128 stands for zero in the data rows.
Here are some numbered points:
[165 152 125 148 152 112 139 141 165 118 141 172 100 130 116 114  81 154
 161 145 100 124 123 121 103 127 111] 0
[121 121 130 130 135 129 118 112 111 124 118 129 116 137 132 128 151 139
 120 120 139 129 115 121 128 121 135] 1
[127 137 136 122 142 145 140 119 143 137 142 127 116 131 131 120 125 134
 116 123 102 147 127 116 129 127 126] 2
[107 134 149 116 152 150  81  95 114 123  85 155 107 126 152 141 171 159
 113 130 131 152 131 126 130 120 148] 3
[115 102 148 136 132 124 144 132 175 136 128 127  94  99 104 155 130 121
 121 142 106 149 137 107 135 130 109] 4
[119 125 123 120  60 110 120 122 144 118 132 119 123 130 132 130 168  73
 109 143 143  88 136 136 145 125 137] 5
[ 94   9 138 158 147 127 148 142 216  96 189 107  53 208  71 142 186 114
  82 147 150 158 153  76 150 153 167] 6
[153 129 127 148 143 130 158 125 130 140 137 139 120 112 154 121 109 122
 147 146  94 134 139 128 105 157 118] 7
[132 170 137  91 136 139 117 135 126 124 141 157 157 111 126 127 136 125
 106 141 126 130 130 118 125 152 137] 8
[119 123 122 132 126 124 116 132 128 120 125 128 126 131 107 137 120 128
 133 124 140 129 118 135 131 118 128] 9
[136  80  84  87 114 145 127  99 110 132 119  93 108 172 155 157 225 106
  91 155 106 158 148  95 148 146 188] 10
[107 118 115 115 131 109 119 138 141 131  92 115 101 112 123 127 134 152
 148 134 127 146 135 123 116 137 130] 11
[148 124 133 127 130 131 142 121 131 121 116 102 106 110 129 143 147 127
 148 132  91 147 143 115 124 166 116] 12
[127 119 120 127 124 157 126 127 112 152 103 117 144 132 144 111 110 133
 163 112 124 133 154 163 125  94 140] 13
[ 91 152 130 101 126 137 114 128  86 123  93 107 202 133 172 126  81 159
 219  47 110 124 170 210 167 147 143] 14
[138 131  97 146 122 134 132 116 177 110 123 124  84 155 137 113 145 143
 176 132  98 121 141 116 125 143 155] 15
[135 165 178 117 131  95 144 130 144  90 139 191 159  98 129 170 104 101
 141 117 138 102 132 124 183 162 118] 16
[116 113 122 130 129 119 116 141 144 116 124 120 111 133 110 137 137 129
 130 131 132 135 122 128 130 110 133] 17
[ 65 171 156  35 118  89 112 173 217 118  93 249 116  57 119 184  94 129
 221 133 161 154 144 173 128 105 178] 18
[137  98 127 124 126 153 125 134 146 116 144 103 140 150  90 183 148  86
 112 144 118 159 119 124 161 110 139] 19
[165 150 147 139 107 207 137 107  67 170 159 121 241 182 141 155 119  87
  90  67 134  75 168 165 194 126 155] 20
[141 133 123 107 127 159  99 131  95 121 130 149 143 136 101 163 158 115
  92 128 122 131 111 146 154 114 142] 21
[132 121 156 134 152 117 142 139 155 108 152 134 124 122 124 161 119  97
 102 141 126 146 117 109 132 134 128] 22
[120 126 124 110  92 117 129 144 114 133 118 148 135 117 117 167 162 109
 137 132 145 146 108 130 120 135 146] 23
[123 130 133 103 139 128 137 123 139 137 124 114 135 133 112 117 129 140
 139 126 123 152 137 120 154 145 138] 24
[156 186 154 140 133 213 139  82  34 139 124 121 217 151 199 111  94 122
 146  93  97  63 184 140  92  99 125] 25
[ 87 152 126  87  99 142 129 150  67 173 120 154 179 103  87 115 124 161
 151  95 158 147 157 175 168 163 147] 26
[144 126 129 140 130 105 106 142 115 129 128 164 107 116 127 149 144 134
 112 146 128 135  95 126  96 119 137] 27
[100 127 124 120 102 144 130 133 131 135 121  90 137 131 151 119 141 105
 127 130 148 116 144 146 139 123 123] 28
[133 128  84 146 146 178 123 130 145 170  91  71 114 130 171  94 112 171
 146 114 117 123 185 159  93  91 133] 29
[154  93 126 113  96 198  87 168  67 180 178 100 207 164  73 121 180  82
  53 133 183 123 110 134 127  64 112] 30
[155 148  90 142 131 167  95 158  99 164 157 153 164 134  57 108  83 142
  88 152 156 137 102 161 101  98 120] 31
[151 117 160 131 164 147 129 119 100 151 149 142 129 122 130 137 154 143
  74 136 138 140 104  82  96 147 118] 32
[121 171 190  87 129 103 151 176  82 122 106  92 192  97 192 124 158 150
  70 110 212 128 118  42 172 158 111] 33
[147 134 145 135 123 127 139 171 144 134 154 113 174 132 145 124 111 103
 144 132 144 105 158 147 114 149 111] 34
[131  82 111 141 143 120 123 148 130 124 145  88 106 137  89 143 163 137
 106 154 152 163 120  94 136 152 124] 35
[137 128 143 156 121 115 129 132  79 133 104 130 150 119 150 144 123 120
 133 112 130 127 116 137 148 136 120] 36
[144 197 101 180 165 169 140 140 139 153  94  76  94  57 139 100  90 207
 122 178  47 138 174  99  13 116  94] 37
[151 176 122 129 139 105 143 166 130 139 158 159 157 121 143 101  89 153
 180 141 146 112 121 138 103 164 134] 38
[171 138 138 131 137 143 178  88 181 219 145 132 181 173 205  40  64 134
 252 179  66  86 216 183 117 157 122] 39
[ 91 107 117 107 128 109 115 110 148 120  96  76  93 137 140 117 163 139
 126 140 155 130 148 109 126 135 143] 40
[145 104 118 104  82  73 221 203 255 132 180 111 103 113 136 132 148  60
 155 197 202 163 169  55 147 249 136] 41
[ 97 101 140 178 103 110 143 133 124 108 113 123 127 127 111 119  83 116
 158 117 126 106 105 147 138 125  93] 42
[109 121 129 102 121 105 122 167 139 136 132 111 151 110  94 118 118 136
 127 147 161 147 130 133 117 139 121] 43
[129 166 125 113 121 133 122 128 130 116 131 131 124 120 135 127 132 116
 130 126 106 119 129 127 123 138 125] 44
[100  75 145 120 129  78 153 109 136 126 155 144 116 183 151 142 192  81
 109 121 174 108 128  93 210 138 176] 45
[130 112 126 143 140 151 109 132 129 123 135 109 121 121  97 127 100 116
 120 118 114 133 130 131 115 100 118] 46
[195 210 103  73  77 232 133 140  73 181 111  88 197 101 163 132 162 110
 170 154  30 100 155 141  47 151 170] 47
[108 120 139 106 127  94 129 103 103 128 148 117 114 132 133 134 154 144
 112 121 171 112 108  99 143 158 123] 48
[144 134 160 139 152 145 125 138 135 142 144 144 135  96 181 160 136 113
  56 116 138 138 148 118  90 115 149] 49
[134 107 126 127 130 168 106 125  98 119 120 115 144 141 105 164 148 104
 130 119 118 149 131 135 158 106 134] 50
[145 141 125 123 148 138 134  96 107 120 120 141  95 119 161 140 146 148
 110 113  59 125 113 120 120 124 132] 51
[129  85 135 156  79 131 186 137 148 139 170 201 125 150  98  81  93  84
 129 143 128 126 115 155 133 100 137] 52
[142 106 126 122 127 126 113 134 100 132 140 161 133 141 105 140 168 127
 118 137 152 146 104 141 134 149 141] 53
[109 137 138 128 122 120 120 146 112 141  96 121 147 101 136 135 117 140
 162 125 127 138 119 128 113 135 122] 54
[118 157 114 149 112  96 139 136 122 111 118 146 136 108 119  98  84 136
 149 123 142 106 117 148 124 120 102] 55
[121  98 150 131 154 116 136 110 125 139 108 128 112 135 156 129 149 144
 130 125 129 141 128 125 145 103 136] 56
[124 114 135 127 153 147  82 133 145 120 153 150 125 168  73 131 123 137
  88 118 125 147 113 137 148  86 129] 57
[128 172 117 103  74 103 186  92 181 104 164 139 109 156 167  88 166  74
 145 145 110  92 151 123 149 157 138] 58
[100  84 156 125 108 105 121 118 135 108 106  87 140 147 160 120 153 109
 124 105 144 109 146 141 151  82 122] 59
[121 120 134 128 133 124 115 130 138 122 129 127 121 133 109 139 136 130
 123 126 127 134 119 119 134 118 126] 60
[138 166 139 137 146 162 111 122 114 140 118 105 144 122 153 107 117 154
 115 106 127  92 140 132  82  99 117] 61
[119 138 130 147 127  94 124 127 127 102 131 140 111 119 115 110 116 130
 136 130 136 102 113 124 131 122 108] 62
[164 114 169 145 152 139 152 145 144 130 190 133 133  94 108 169  85  70
 108 160  91 154 140 121 143 145 111] 63
[132 163 125 124 134 145  93 126  85 145 102 149 193 127 137 101 117 149
  78  97 175 120 127 162 154 114 134] 64
[134 128 138 147  99 119 115  97  62 114  86 143 139 116 116 162 161 108
 110 109 124 112  81 126 137  92 136] 65
[121 109  49 143  91 143 145 164 184 137 113  95 112 141 120  98 112 142
 102 127 119 142 157 154  93  95 161] 66
[131 123 110 136 132 132 135  98  91 135 111 118 118 148 148 120 149 150
 128 109 128 129 128 128 126 110 131] 67
[ 97  99  90 109 115 119 128 177 163 135 120 147 121  94  83 102  85 149
 147 139 171 164 120 160 121 136 121] 68
[112 106 122 119 147 135 128 116 137 142 129 107 124 161 144 105 141 156
 143 115 136 148 140 123 145 134 143] 69
[114 105 139 118 126  90 133 157 190  95 157 114 100 139 114 139 144 117
 143 137 143 127 132  95 121 149 139] 70
[117 100 117 150  94 118 149 132 108 150 127 115 128 121 174 123 138 126
 120 124 161 122 136 140 102 150 132] 71
[115 142 201 211  98  87 167 180 163  94 192 159 114 106 149  97  21  84
 142 106 148 109 154 162 106 118  89] 72
[125 121 136 112 135 121 131 125 121 123 142 163 147 131 108 167 133 134
 137 126 127 148 120 131 146 165 134] 73
[153 116 144 168  86 122 108 137  52 137  83 157 106  36  87 159 166  99
  60 161 141 174  72 131  78  51 119] 74
[141 157  97 106 148 101 130 141 143 137 164 181 128 116  99  98 115 172
 152 157 172 116 129 123 147 174 125] 75
[128 117 137 126 126 118 120 141  92 126 120 141 148 127 105 130 126 134
 136 129 141 139 106 134 146 119 117] 76
[107 130 138 105 160 123 101 118 117 136  92 144 117 109 150 128 140 181
 126 125 112 138 126 126 129 122 126] 77
[123  83  94 143 113  84 102 159 129 116  95 126 103 121 119 140 159 141
 132 152 158 150  97 117 103 120 127] 78
[ 83  88 144 144 135 124 143  96 118 117 124 154  85 164 138 150 174 131
 142  99 101 149 116 143 169 133 145] 79
[117  77 164 188 158  58  54 171  56  63 148 129 107  78 150 178 153  97
  14 130 174 141  66  94 117  91  92] 80
New points follow, each followed by the numbers of its three nearest points above by angle, nearest first.
[137 129 114 127 108 134 171  92 135 153 104 192 117 117 123  96 114 127
 210 137  54 101 135 171 114 170 144] 39 7 15
[118 140 124 117 124 123 122 130 137 133 124 102 121 112 157 127 145 148
 114 132 153 133 147 120 100 140 129] 40 71 33
[144 135 126 136 108 111 120 134 101 118  97 142 104  83 117 133 130 129
  95 144 116 149  92 112  94  90 113] 74 27 80
[117 123 139 119 111 123 127 145 119 134 138 153 148 128 109 120 122 118
 125 125 152 120 124 141 130 116 122] 76 52 30
[126 116 132 121 127 131 134 125 132 125 129 117 138 143 135 124 130 120
 144 115 119 125 139 129 142 125 128] 59 14 69
[132 101 115 148 133 124 124 134 149 131 128 124  94 130 139 114 125 131
 117 137 124 148 135 123 114 108 120] 66 17 6
[115  86 121 154 155 104 122 127 133 125  89 116  80 113 134 165 138 140
 115 136 118 155 115 100  99 113 128] 78 11 17
[143 124 124 130 120 153 143 118 127 142 158 136 145 153 126 119 124 113
 127 110 121 135 135 147 139 106 150] 20 52 13
[133 132 120 134 118 142 118 118 112 133 128 146 137 137 117 137 138 127
 122 124 130 113 115 142 136 107 133] 21 65 30
[101 149 166 116 114  79  76 128  84 118 107 178 181 110  72 131  87 125
 167 122 202 103  87 137 233 138  61] 76 16 9
[149 126 101 122  89 131 127 145  91 139 113 134 125 101 133 148 164 107
 136 145 134 141 110 133 106 143 145] 23 74 53
[131 112 113 147 130 138 123 128 152 126 138 103 108 139 112 114 131 118
 130 143 122 137 130 131 117 111 135] 66 17 46
[132 118 122 159 146 114 135 116 111 110 121 110 109 133 130 142 124 123
 116 118 123 130 111 116 130 129 118] 80 1 65
[122  99 132 144 141 106 126 147 139 121 133 118 126 133 130 135 132 132
 115 130 155 144 120 124 134 126 127] 35 80 78
[132 122 141 137 130 124 125 121  96 118 121 137 130 125 130 143 141 118
 132 118 120 132 122 129 134 122 128] 65 36 50
[112 143 124 118 108 126 122 128 118 145 117 150 154 124 133 110 120 142
 128 115 152 111 124 148 125 124 129] 64 26 55
[112 132 137 105 111 152 113 133 151 147 155 133 128 143 121 116 139 134
 135 128 159 109 115 151 122 103 119] 30 28 57
[105 138  98 119 111 148 115 145 147 137 126  77 136 140 152 104 117 118
 170 154 134  84 151 158  51 149 133] 29 28 34
[152 131  82 150  84 158 139 144 150 144 129  69 122 102 165 114 119 103
 142 160 115  96 189 156  63 152 113] 29 47 66
[112 125 134 105 124 125 143 107 143 146 133 137 116 132 152 121 145 127
  99 121 137 132 127 130 118 120 146] 49 45 56
[129  93 116 101 119 134 133 109 121 144 120 102 128 145 148 145 182 121
 126 143 123 152 132 106 129 143 154] 10 40 69
[115 106 134 124 113 128 127 150 158 132 146 134 124 138 119 127 130 125
 112 133 145 137 138 136 127 136 129] 6 70 41
[133 136 127 129 134 124 126 129 122 122 126 123 142 129 127 129 125 130
 137 122 127 125 131 125 145 135 117] 14 16 36
[ 93  99 150 128 121 139 155 114 159 135 135 160 117 131 154 126  96 137
 165 108 159 144 151 175 140 149 134] 18 14 72
[133  84 132 148 114 134 148 107 133 135 143 144 127 162 106 108 110 100
 161 134 125 119 119 157 151  93 126] 52 42 39
[133 105 135 121 143 134 144 124 126 129 140 122 115 145 129 133 148 128
 128 117 132 135 130 109 134 142 131] 6 45 35
[135 127 136 154 115 144 118 134 143 116 136 154 129 135 107 115 102  95
 131 116 112 121 128 154 136  91 124] 52 46 72
[123 121 139 115 133 140 131 119 158 147 131 130 112 139 150 124 146 136
  96 135 132 131 130 121 115 106 140] 49 2 56
[147 171 125 112 147 106 136 145 106 123 111 106 189 134 130 128 113 156
 176 120 128 105 144 131 142 157 114] 14 38 54
[149 161 130 181 137 127 132 139 137 122 139 186 110  60 122 167  62  95
 128 146  73 136 124 138  69 186  96] 7 0 63
[118 103 122 130 134 121 125 120 136 125 127 147 107 140 136 126 143 124
 128 115 150 136 127 125 152 123 138] 45 79 56
[131 115 149 151 126 132 140 114 114 121 116 135 109 121 149 133 133 115
 125 118 115 128 124 123 119 118 129] 51 56 65
[111 111 109 121 116 139 108 149 182 132 138 103 118 149 116 104 136 129
 126 139 157 145 127 136 115 104 142] 66 17 6
[152 151 124 111 157 151 115 140 120 154  94 149 140  86 133 104 114 161
 119 130 112 168 143 128 126 131 128] 77 37 8
[134 150 118 119 126 150 112 146 114 126 129 126 136 117 112 136 145 131
 107 141 138 121 121 120 122 140 127] 8 21 30
